The rows of Y fall into 4 groups, which share some directions, and each row is roughly a mix of its group's hidden directions.
Y:
[[6, 9, -16, 11, -1, 7, 9, -21, -9, -21, 2],
[9, 6, 13, 5, 3, -1, -20, -6, 7, 27, 9],
[11, 0, 14, 16, -8, 1, -9, -24, 15, -1, -9],
[13, 12, 12, 15, 12, 11, 2, -23, -3, -5, -12],
[-4, 4, 21, 19, 5, 15, 12, 8, 12, -1, 13],
[-20, 16, -11, -7, -5, 0, -20, -2, 11, 1, -15],
[-14, 5, -16, 28, -3, 2, 9, 5, 14, -1, -1],
[-1, -7, -2, -12, 1, 19, 23, -21, 7, -4, -1],
[2, 10, -12, -5, 5, -21, -27, 6, 9, -2, 4],
[-3, -21, 16, -18, 21, 3, -4, -8, -8, 1, 0],
[-6, 7, 6, -18, -6, 5, 4, 24, 2, -12, 18],
[7, -5, -14, -15, -19, 5, 6, -23, -3, 10, -8],
[-22, -20, -15, -2, -10, 2, -7, -2, -6, -18, 1],
[-20, -1, -2, 22, -5, -1, -3, 2, 23, -12, 5],
[4, 18, 1, -9, -17, 15, 8, -1, -12, -22, 0],
[-6, 19, -12, 11, -4, -9, -22, 19, -4, -2, -4],
[-15, -12, 0, -17, 7, 6, -14, -18, -12, -14, -5],
[-9, -1, 5, 9, 18, 12, 26, -3, 7, 13, 8],
[6, -2, 2, 6, 5, -15, 4, -19, -14, -9, -24],
[-9, 4, -4, -16, -6, 14, 6, 7, -14, 15, 23],
[4, 6, 6, 3, -21, -12, -8, 20, 17, 0, 13],
[0, -22, 9, -24, 8, 6, 14, -12, -2, 6, -2],
[-15, 1, 9, -19, 15, -8, 11, 12, -15, -9, 9],
[7, 5, 5, 21, -9, -11, 25, 10, -7, 8, 0],
[12, 2, 0, 13, 2, -2, -7, 30, -10, 16, -3],
[2, -9, 8, 9, -6, 20, 21, -2, 10, 4, -19],
[-16, -12, 9, 1, -12, 13, -8, -11, 17, 11, 13],
[-8, 8, 20, 22, -6, -7, -18, 11, -9, -2, 3],
[-1, 9, -21, -5, 7, -19, -12, 8, 1, 4, 21],
[-12, -12, 4, 7, -20, 20, 13, -7, -3, 13, -7],
[6, 12, 18, -9, 10, 11, 7, 10, -1, -5, 25],
[2, 11, 7, 30, -3, -8, 3, 11, 17, -5, -6],
[-9, 1, -15, 3, -1, -3, -23, 7, 25, -8, -5],
[-7, 15, 0, -1, -5, 22, 6, 0, -15, 11, 21],
[-5, 2, 1, -1, 3, 24, 0, 3, -5, 6, 31],
[-6, 20, 14, 8, 1, -26, 2, 5, -2, -10, 10],
[7, -7, -20, 18, -1, 14, -8, -2, 14, 18, -3],
[11, 6, -2, 32, -10, 6, -4, 7, -8, -4, 13],
[4, 10, 11, -9, 5, -24, -19, 8, 0, -9, 12],
[9, -24, -20, -12, 3, -6, -6, -8, 9, -4, -13],
[14, -22, -7, -3, 1, 9, -15, -3, -4, 3, -23],
[3, 6, -7, -26, 2, -16, -3, 6, -8, -18, 11],
[-5, -30, 14, 1, 7, 10, 4, -15, 6, -3, 5],
[5, -11, -5, -14, -14, -7, -7, 19, -13, 12, -18],
[23, 10, 19, 13, -7, 15, 6, -2, -7, -2, 8],
[8, 11, 9, -1, -9, -4, -8, 33, 4, -8, -2],
[-11, 21, -4, -7, -11, 6, 20, 6, -2, 4, -19],
[-14, -1, -6, 23, 6, 11, -4, -21, -13, 3, 6],
[2, 20, 17, -10, 10, 1, 17, 0, 7, -9, 17],
[18, -10, -4, -19, 10, -16, 2, 7, -8, 3, 17],
[14, 7, -17, -4, -12, 27, 2, -1, 11, -6, 2],
[16, -3, -20, 14, -4, 9, -14, -10, 8, 14, -9],
[-17, 3, -6, -10, -2, -18, 13, 6, -21, 13, 2],
[-15, 3, -3, 6, -1, 9, -6, -19, 23, -8, 16],
[-5, -12, 0, -10, -19, 6, 0, 20, 23, 2, 4],
[24, -1, -6, -18, 1, -2, 0, 1, -21, 11, 8],
[31, -4, 6, 0, 2, -14, 0, -6, 3, -2, -18],
[-9, -8, -3, -29, 8, 16, 8, 6, 2, -2, 13],
[8, 12, -20, 22, 2, 0, -4, 3, -19, 10, 2],
[1, -3, 9, 2, 17, -10, -13, 28, -10, -7, -9],
[6, 15, -2, 20, -1, -28, -11, -1, 4, 6, -1],
[6, 8, 0, 26, 4, 15, 8, -21, -8, -7, -1],
[-18, 2, -9, -18, 8, 1, -23, 11, -10, 3, 0],
[28, -1, -8, 14, -4, 22, -3, 1, 1, -6, -5],
[-15, 2, -2, 4, -12, 16, 30, 4, 1, -1, 2],
[-11, 20, 5, 0, -2, -15, 12, -1, 20, 16, 4],
[23, 12, -4, 1, -17, -12, 8, 8, -15, 13, 0],
[12, -10, 2, -28, 7, 6, -11, 18, 2, 5, 3],
[-20, 12, -17, 16, -13, -14, 3, 10, -7, 1, -2],
[-22, 2, 5, 11, -10, -10, 8, 23, 5, 11, 8],
[-5, 2, 2, 9, 6, 1, 15, 6, 14, 24, -21],
[-3, 9, 5, 5, 1, 11, -29, -14, -5, 3, -17],
[-1, -22, 14, -11, 8, 7, -11, -12, -7, 5, -18],
[-17, 1, -9, 4, -5, -7, 20, 23, 7, -7, 10],
[-7, 20, -6, 13, -19, 12, 12, -8, 10, 0, -11],
[4, 1, 11, -12, -1, -8, 19, -10, 11, 3, -26],
[-4, 8, 5, -14, -8, -18, 13, 5, 13, -23, 0],
[-20, 1, -11, 10, 5, 7, 0, 0, -11, 25, 12],
[0, 4, -1, 6, -26, -14, 0, 7, 13, 21, 3],
[-8, 16, -20, 0, -7, -15, 15, -9, 0, 4, 17],
[-17, -10, 15, -12, 26, 5, 7, -9, 5, 0, 1],
[9, -1, 3, -29, 13, -11, -12, -9, -4, 7, -10],
[0, 17, 19, 13, 12, -5, -7, -10, 6, -8, -20],
[-11, 13, 6, -27, 20, -9, -3, -4, 3, -1, -9],
[-10, -11, -4, -23, 12, -5, 2, 20, -8, 11, -8],
[5, 9, 20, 0, 11, -11, 22, 7, -4, 17, 3],
[6, 10, -12, -5, -24, -10, -21, 9, -10, -4, -1],
[-10, -7, -7, 0, -4, 2, 22, -25, 8, 13, 4],
[-16, -27, 2, 8, -3, -2, 10, -4, -6, -19, -3],
[0, 17, -16, -4, 3, -17, 20, 0, 6, -3, -17],
[-7, -11, 25, 4, 5, 0, -9, -6, 1, -25, -6],
[-7, 3, 6, -20, 17, 10, 0, -18, 3, 16, 11],
[-12, 11, 12, -3, 14, 8, -19, -3, -13, 0, -19],
[11, -16, 25, -2, -9, 10, 3, 3, -8, -14, 12],
[21, 8, 7, -2, -9, 9, 2, -13, -26, 1, 0],
[-6, 7, 3, -13, 25, 1, 2, -17, -19, 5, 8],
[14, 12, -6, 4, -31, 0, -3, -1, -3, 4, -15],
[-29, -8, -4, -5, -11, -6, 11, -13, 8, -11, 0],
[13, -3, -6, 14, -8, -19, 13, 6, 20, -6, 12],
[-24, -16, -7, -1, 17, 6, -2, -8, 15, -8, -4],
[18, 9, -4, -20, 8, -13, -14, 4, -16, 9, -7],
[-16, -16, 1, 0, 14, 7, 13, -21, 6, 8, 11],
[-2, -6, -9, 1, 21, 0, -22, 20, -3, -1, 11],
[-2, 4, 4, -7, -1, -24, -1, -19, -1, -21, -10],
[18, -4, -13, 6, -14, -22, 10, 14, 11, 1, 3],
[12, 8, -23, -9, -24, 0, 0, -6, 7, 11, 2],
[4, -7, 9, -8, -1, 17, -6, 20, -15, -12, -17],
[25, -3, 10, 0, 13, -2, -10, -20, -2, -1, 14],
[3, 18, 9, -11, -10, -11, 8, -21, 3, -15, 10],
[28, 11, 1, -9, 16, 10, 11, 9, 2, -1, -9],
[13, -17, -9, 13, -9, -21, -5, 11, 13, -3, 8],
[6, -5, -21, 4, -9, -5, 7, 21, -3, -9, -20],
[-11, 3, 21, 15, 12, 3, -6, -9, 8, -9, -19],
[-8, 2, -18, 10, -13, 1, 9, -22, 3, 17, 9],
[5, -1, 9, 20, 3, 22, -7, -9, 16, -16, 0],
[8, -27, 0, -10, -3, 18, -1, 3, 10, -7, 14],
[7, 7, 11, 3, 9, -34, 4, -2, 4, 0, -11],
[6, 0, 5, 17, 0, 5, 13, -10, 15, 4, -27],
[-11, -1, -16, -20, 4, -12, 4, 10, 10, -2, 20],
[22, -14, -13, -8, -21, -1, -11, 10, 4, -4, 3],
[-2, 0, 5, 28, 3, 2, 13, -18, 8, 7, -12],
[-9, -15, -17, -8, -15, -10, -6, -3, -19, -11, -6],
[-16, -1, -11, 6, 10, -2, 17, 14, -23, -3, -7],
[18, 8, 13, 23, 7, 12, 10, -10, 9, -2, -5],
[-10, -18, -1, 2, -12, -5, -19, 19, -14, -2, 9],
[-7, 2, 25, 17, -10, -16, 7, -3, -4, 5, -14],
[-15, 33, -8, 6, -4, 0, 3, 12, 1, -5, -4],
[-3, 13, 4, 10, -29, 9, -2, -16, -10, -1, 2],
[4, -7, 12, -22, -16, -17, -14, 10, 1, 9, 0],
[7, 0, 19, -2, 0, -6, -25, 22, 3, -6, 1],
[-10, -11, 11, -1, -1, 26, 7, 2, -2, -4, 23],
[-17, 1, -2, -18, 19, -11, -1, -7, -18, 9, 5],
[1, -11, -11, 15, -5, -18, -16, 11, 17, -6, 10],
[11, -8, 17, 4, 21, -6, 12, -14, 6, -2, -16],
[-4, -4, 21, 27, 10, -2, -14, 0, 9, 4, 1],
[2, 1, 16, 2, 10, 24, 9, -11, 7, -20, 2],
[3, -4, -25, -4, 27, -3, -4, -8, -11, -2, -2],
[-9, -19, -21, 4, -16, 12, -7, -1, 0, -15, 5],
[0, 15, 3, 20, 9, -17, -17, 12, 5, -11, -1],
[-14, -10, 17, -20, 2, -3, 6, 21, 2, -9, 6],
[6, 8, -1, 18, 22, -6, -11, 14, 15, -6, 8],
[13, 13, -28, -4, 0, -3, 12, -7, 1, -13, -11],
[-6, 11, -4, -2, -5, 7, -11, 17, -24, 7, -17],
[-1, -18, -8, 19, -14, -4, -14, -6, -10, -10, -15],
[-16, 4, 19, 6, -3, -15, -10, -14, -4, 1, 19],
[-7, -14, 1, 11, -20, -3, 17, 16, -11, -4, 13],
[-8, -2, -8, 8, -9, 20, -4, -18, 11, -2, 21],
[12, -6, 8, -11, 19, -2, 0, -12, -9, -7, -24]]

Each list below has three rows that fit no group; the rest each fit one group, if only roughly. Name those rows in the order they come.
    K_714: [15, -10, 2, 17, -17, 6, 4, 13, -14, 8, -14]
    K_408: [-1, 4, -1, 17, 0, 16, -4, 31, -3, -6, -1]
    K_255: [14, 13, 2, 4, 13, 2, -21, 6, 18, -12, 10]
    K_161: [20, 14, 0, 18, -16, 5, 5, 2, 5, 14, -12]
    K_433: [-19, -18, -8, 1, -9, 1, 15, 10, 16, -6, 12]
    K_521: [2, 12, 3, 3, 8, 5, -3, -19, 2, -1, -31]
    K_753: [-16, -2, -3, 15, -18, -6, 7, 5, -15, 20, -9]
    K_439: [7, -9, 17, 5, 10, -13, -8, 11, -13, -3, -22]
    K_885: [-6, -8, -3, -4, -10, 15, 21, 9, -17, 1, -18]
    K_522: [17, 0, -12, 2, -5, 10, -2, -4, 24, -19, -8]
 -> K_161 K_521 K_522
    K_20: [-16, 5, 7, -8, -1, -1, -5, 16, -26, 13, -10]
    K_517: [-24, -10, 1, 14, -7, 11, 16, -1, -14, -6, 9]
    K_366: [7, -10, -4, -16, -15, -15, -9, -1, 6, -20, -16]
    K_430: [-12, 17, -5, 2, 8, -23, -7, 11, 16, -11, 1]
    K_969: [24, -13, -2, -12, -5, 5, -16, -14, 8, -11, -6]
    K_414: [9, 10, -20, -6, -10, 8, -18, 0, -16, 10, 12]
    K_117: [22, -6, -2, 2, -7, 0, -5, 6, 23, 12, -17]
    K_766: [11, 9, -14, -22, 2, -12, 11, 7, 12, -7, -14]
    K_928: [6, 14, -8, -6, -8, 6, 1, 4, 21, -7, 26]
    K_306: [-28, -2, 4, 3, -5, -4, -8, -8, 11, -21, -8]
    K_695: [-5, 13, -19, 11, -17, 14, 0, 0, 9, -20, 0]
    K_526: [-14, -19, 3, 17, -5, -8, -8, -1, -12, 8, -19]
 -> K_20 K_306 K_695
    K_187: [0, 0, -2, -20, -20, -6, 1, -9, -19, -11, 15]
    K_21: [4, 18, 8, -3, 20, -10, 3, 14, 0, -22, 3]
    K_650: [13, -1, 21, 21, -5, 5, 1, 2, 17, 3, -14]
    K_548: [-24, -5, -22, 8, 2, 14, -8, -5, 7, -9, 0]
    K_801: [12, -8, -3, 8, -3, -6, -4, 8, 14, -16, 27]
    K_956: [3, 9, -23, 8, 9, -6, 16, -9, 1, 6, -20]
    K_996: [-1, 1, -7, -5, -1, -16, 33, 2, -7, -11, -4]
    K_914: [7, -2, 18, 4, 3, -9, -1, 24, 24, 1, 1]
    K_382: [1, 9, 24, 13, -10, -16, 5, -7, 17, 6, 5]
    K_937: [-15, -8, -3, -22, 4, -1, -16, -6, -2, 7, -21]
    K_888: [25, 12, -15, 6, -2, 10, 3, -16, 14, -1, -1]
 -> K_187 K_801 K_996
    K_184: [-3, -4, 1, 21, -19, 18, 9, 6, -12, 3, -13]
    K_543: [10, 19, -13, -11, 1, -10, 11, -18, 12, -12, -4]
    K_334: [-4, -27, -16, -9, 2, -9, 3, 11, 18, 0, -3]
    K_422: [-12, -12, 7, 26, -10, 5, -8, -1, 11, -4, -16]
    K_886: [9, 1, 27, -8, -7, 10, 24, 5, -1, -3, 0]
    K_194: [15, 11, -2, 10, 11, -17, -16, 7, -7, -6, 19]
    K_773: [-9, 24, 1, 3, -6, 4, -3, 14, -11, -16, 17]
    K_470: [-7, 15, -13, -12, 10, -6, -15, 1, 5, -3, 25]
    K_926: [-3, 16, -9, -1, -8, -7, -19, 6, 22, 2, 16]
    K_85: [21, 4, 12, 13, -23, 8, -11, -8, -6, -1, -3]
    K_88: [4, -8, 21, 5, 15, -11, 22, 12, -5, -9, -1]
 -> K_886 K_926 K_85
    K_983: [9, -2, 1, -3, -18, -14, 10, -15, -3, 16, -20]
    K_855: [-21, -1, -5, 21, -4, -13, 0, -4, -3, -17, -14]
    K_709: [-16, 15, -20, -9, 7, 8, 3, -8, -6, 20, 5]
    K_644: [-10, -13, -12, -10, 7, -22, 14, -10, -7, 14, -3]
    K_986: [9, -13, 12, -24, -3, 8, 20, 10, 2, 3, 4]
    K_681: [15, 3, 6, 18, 1, -3, 19, -6, 13, -12, 17]
    K_629: [1, 9, 13, -10, -1, -5, -10, 25, 16, 7, 14]
    K_145: [19, -5, -7, -1, 6, -2, -17, -8, 21, -7, -17]
    K_304: [-18, 12, -10, 14, 9, -13, 6, -14, -8, 17, 1]
    K_744: [9, 13, 3, -6, 16, -15, -4, 11, -8, -24, -6]
    K_857: [-14, 2, -19, 3, 17, -14, 13, 1, 2, 9, 17]
    K_4: [12, 9, 6, -1, -13, -2, 2, 23, 9, -17, 17]
    K_566: [16, 0, -14, 4, 1, 5, 21, -16, -13, -9, -13]
    K_507: [-6, -7, -16, 5, -4, -11, -13, 14, 6, -11, -24]
    K_323: [7, 5, 5, -2, -10, 27, 16, -15, 8, -9, -3]
 -> K_986 K_566 K_507
    K_464: [-2, -11, -2, -3, -11, -19, 13, 15, -3, -7, 24]
    K_78: [3, 7, -7, 16, -14, 7, 10, -15, 19, -4, 17]
    K_686: [1, -12, -8, -14, 11, 12, 22, 12, 18, 1, 4]
    K_92: [9, -1, -11, -21, -12, 18, -13, 5, -1, -7, 16]
    K_231: [13, 14, -13, 11, -16, 1, 9, -10, 13, -2, 18]
    K_348: [1, -15, -9, -10, -6, 16, 0, 8, -23, 10, 14]
    K_604: [26, -3, 6, 11, 6, -5, -5, 10, -22, 1, 8]
    K_513: [8, -3, -14, -8, 11, -25, -13, 2, 11, 13, 4]
    K_620: [-12, -5, -4, -2, 11, -4, -9, 20, 16, -14, 19]
    K_750: [15, 20, 16, -7, 5, 4, 16, -9, -3, -11, -14]
    K_181: [-15, -5, 3, -9, 24, -15, 18, 9, 2, -5, 4]
    K_77: [2, 13, -12, 16, -1, -15, 16, -10, -4, -11, -18]
 -> K_464 K_620 K_750
    K_755: [26, -3, -15, -7, 6, -2, -5, -22, -2, 8, 3]
    K_248: [-9, -7, 11, 7, 11, -3, -15, -19, 22, -9, -4]
    K_889: [0, 14, 9, 4, -2, -5, -5, 2, -1, 2, -35]
    K_249: [10, -5, -14, 13, -30, 2, 6, -11, -6, 3, -3]
    K_358: [-8, 12, 7, 3, 15, -6, 1, 13, 28, 11, 0]
    K_559: [6, -2, -13, 4, -6, 2, 5, 16, -13, -2, 29]
    K_432: [28, 19, 9, -13, -11, -2, 5, 0, 4, 2, -5]
    K_238: [2, -3, 2, 29, 1, 17, -17, 7, 2, 6, -7]
    K_660: [12, -21, 9, -18, 11, -14, 13, -7, 6, 0, 1]
    K_241: [-21, 21, -6, 3, -5, 21, -4, -10, 9, -2, -2]
    K_101: [-3, -9, 3, -17, -3, 12, -6, -2, -19, 13, -22]
    K_980: [-2, -2, -21, -19, 16, 5, 7, 5, -5, -9, 17]
    K_847: [-15, 4, 16, -1, 15, 5, -17, -8, 14, -17, -5]
    K_874: [-18, 3, -14, -21, -7, 10, -11, 7, -11, 10, -9]
 -> K_755 K_249 K_432
    K_347: [16, -22, 1, -3, -9, -18, -1, -4, -3, -13, -16]
    K_782: [-4, -1, -6, 7, -1, 4, 19, 22, -18, 1, 17]
    K_580: [1, 1, 18, 18, -7, 23, -10, -4, -13, 6, 5]
    K_701: [-17, -5, 15, 9, 5, -1, -5, 7, 1, -4, -30]
    K_283: [5, 16, 27, -6, 2, -1, -11, 16, 6, 7, 11]
    K_503: [-3, -10, 17, 3, 12, -12, 20, 19, -5, -6, -9]
    K_191: [-18, 20, -3, -13, 0, -10, 16, 10, -13, -3, -8]
    K_687: [24, -2, 4, 12, -4, 6, -5, 17, 12, 15, -11]
    K_279: [17, 25, -5, -7, 16, 7, 9, -7, -2, 2, 13]
    K_341: [-4, -24, -2, 1, -4, 18, -7, 12, -17, -9, 9]
    K_583: [-1, -1, -11, 4, -5, 6, 10, -10, 18, -3, 30]
    K_793: [11, 0, 3, 9, -26, 13, 14, -8, -13, 9, 4]
 -> K_580 K_191 K_793
    K_579: [-10, -17, -1, 6, -1, 11, -14, 0, -16, -14, -20]
    K_776: [8, -3, -8, 10, -2, -25, 5, 0, 14, 21, -10]
    K_440: [-22, -17, -7, 6, -10, -9, 4, -9, 4, 0, -22]
    K_706: [14, -7, -19, -3, -4, 8, -2, 22, -15, -13, -5]
    K_658: [-7, 7, -5, -10, -22, -18, 4, -3, -24, 3, -4]
    K_585: [16, -7, 19, 10, 10, 8, -1, 1, -24, 2, -9]
    K_556: [11, -21, -13, 2, -4, 8, -10, -15, 5, -18, -11]
    K_340: [-6, -3, 29, -6, -2, -23, -3, 7, 5, 4, -5]
    K_964: [-4, 15, 19, 8, 0, -3, 14, 13, 2, 15, -18]
    K_457: [-4, -19, 2, 2, -27, -3, 14, -6, 3, 3, -15]
 -> K_579 K_964 K_457
    K_29: [4, 9, -4, -13, 20, 0, -20, -2, -12, 8, -18]
    K_47: [10, 4, -6, 19, -1, -14, -4, -2, 23, 18, -1]
    K_731: [-30, -5, 2, 4, -6, 11, -7, -19, 6, -8, -3]
    K_473: [6, 5, 26, 8, 5, 1, -11, 7, -5, 4, -23]
    K_46: [19, -6, 6, -12, 6, 4, 15, -12, 6, -6, -23]
    K_902: [-28, -11, -12, 13, -9, 0, 9, 8, -6, 11, -1]
    K_929: [3, 0, -3, -15, 9, 26, -13, -1, 15, 3, 14]
    K_711: [-31, -9, -5, -4, -3, -14, 10, 13, -5, 1, 7]
    K_376: [5, 9, -16, -2, 16, -6, -14, 22, -9, -12, 6]
    K_36: [-10, 22, -6, -6, -11, -11, -13, -1, -23, 4, -3]
    K_708: [3, 11, 11, -4, 12, -19, 13, -13, -3, -17, -14]
    K_375: [13, -15, 22, -2, 21, -9, 6, 6, -12, 0, -6]
 -> K_29 K_731 K_473
